Here are some numbered points:
np.array([91, 6, -37, -15, -95, -29, -41, -41, 27, 82, 11, 32, -12, -15, 77, 52, -40, -45,
          -41, -7, 54, -56, 19, -43]) 0
np.array([4, 13, -41, -20, -35, -19, -9, 17, 3, -8, 34, -2, -46, -23, -37, -28, 26, -61,
          10, -6, -17, -7, 13, 4]) 1
np.array([-97, 51, 1, 21, -15, -46, -84, -79, 12, -19, 43, 19, 4, 82, -36, 18, 29, -32,
          51, -12, 37, 22, -57, 1]) 2
np.array([-18, 5, -54, -30, -2, -38, 34, -28, 4, -14, 13, 70, 20, 12, -82, -61, 13, -13,
          13, -9, -4, 56, 69, -4]) 3
np.array([-17, -12, -74, -2, -18, -65, -18, -14, -9, 33, 1, 2, 79, -13, -34, 3, 60, -72,
          -27, 36, 18, 20, 43, 1]) 4
np.array([-1, 3, 3, 40, 51, -1, -11, -23, -12, 24, -6, -63, 86, -66, 17, -3, 3, -18,
          5, -1, -22, 26, -3, -55]) 5
np.array([-127, -44, -86, 23, 40, -66, -5, -74, -26, -6, 57, 76, 91, -1, -117,
          36, 91, -11, 100, 43, -15, 31, -28, -3]) 6
np.array([-43, -9, -40, -41, 63, -7, -15, 14, 7, -12, 66, -45, 38, 85, -79, 13, 60, -5,
          9, 16, -46, 26, 7, -59]) 7
np.array([27, 54, 65, -4, 87, 111, 37, 59, -40, -79, -25, -8, -127, -12, -1,
          -24, -49, 44, -8, -30, -54, 15, 3, 66]) 8
np.array([81, 4, 41, 46, -28, 64, -52, 9, -15, 60, -33, -77, -20, -28, 83, -14, -21, -19,
          -11, 27, 9, -12, -54, -45]) 9
np.array([19, -8, 4, 18, 56, 62, 45, -13, 26, 12, 3, -38, -65, -11, -30, -6, -23, 53,
          -9, -3, -53, 49, -21, -1]) 10
np.array([-8, -4, 41, -30, 3, -11, -32, 30, -44, -52, 26, -26, 51, 8, 32, 23, -93, 9,
          -8, 55, -43, -40, -39, -12]) 11
np.array([-68, -60, 6, -14, 41, -14, 31, -23, 6, -84, 7, -44, 127, 0, 4, 6, 72, -21,
          -22, 26, 44, -31, -7, -31]) 12
np.array([77, 29, -3, -23, 80, 34, 50, 77, -18, -13, -46, 7, -127, -22, 42,
          8, -8, 95, -3, -50, -51, 52, -38, 65]) 13
np.array([-54, 44, -66, 11, 13, -36, 24, -55, -21, -19, 48, 114, 15, -89, -17, -26, 25, 31,
          43, 5, 22, 56, 0, -34]) 14
np.array([57, -25, 28, 7, -5, -43, 58, 51, -21, -38, -22, 36, 43, -25, 38, -66, -42, 58,
          -2, -10, -19, -45, 14, 42]) 15
Which point above is nearest to each new point, looking only along the 2 directions in which the numbered points spread most? Its number follows each.
np.array([-49, -4, -8, 39, 76, 26, 18, 21, -14, -46, 1, -14, 20, 28, -69, -14, 29, 63,
          -8, -19, -13, -9, 1, -12]) 3
np.array([14, -49, -38, -24, -10, 22, -56, -39, -10, 27, 56, 7, 52, 37, 5, 8, 9, -17,
          -12, 9, 14, -18, -20, -62]) 5
np.array([70, 29, 10, 49, -40, 13, -19, 45, 45, -49, -28, 45, -100, -21, 1,
          -11, -54, 0, -29, -39, 7, -16, 18, 43]) 15
np.array([-127, -29, -63, 40, -35, -33, -68, -22, 7, -11, 29, -38, 127, 48, -16,
          -1, 62, -2, 75, 78, 92, -91, 16, -22]) 4
np.array([-53, 38, 10, 2, -56, 48, -29, -21, 35, -14, 43, -2, 85, -34, -5, 31, 6, -28,
          13, -34, 35, -32, -76, 31]) 5
np.array([37, 13, -15, -50, -51, 16, -1, -53, 14, -8, -9, -33, 40, 76, -73, 53, -42, -24,
          -15, -56, 8, -22, -28, 5]) 5
np.array([-30, 26, -30, -26, -50, -15, 67, -19, 38, 60, 45, 0, 16, -74, 26, 24, 86, -4,
          5, 20, 2, 17, 56, -22]) 5
np.array([15, 3, 60, 5, -44, -66, 1, -54, 25, 30, 24, 18, -14, -36, 35, 35, 41, -5,
          27, 21, 30, 4, -18, -64]) 5
np.array([-122, -35, -61, 22, -21, -59, -16, -38, -27, -38, -18, 54, 127, 15, -35,
          -1, 1, -42, 68, 22, 63, -33, 23, 43]) 2
np.array([5, -4, 1, -5, 14, -63, -9, -57, -4, 40, -52, -25, 4, 6, 22, 36, 53, 73,
          18, 14, -58, 23, 40, -31]) 1
np.array([12, -3, 16, -25, -38, 93, -62, -32, 43, 3, -12, -54, -16, 50, -45, 21, -14, -7,
          -5, 33, -60, 2, -53, -23]) 11
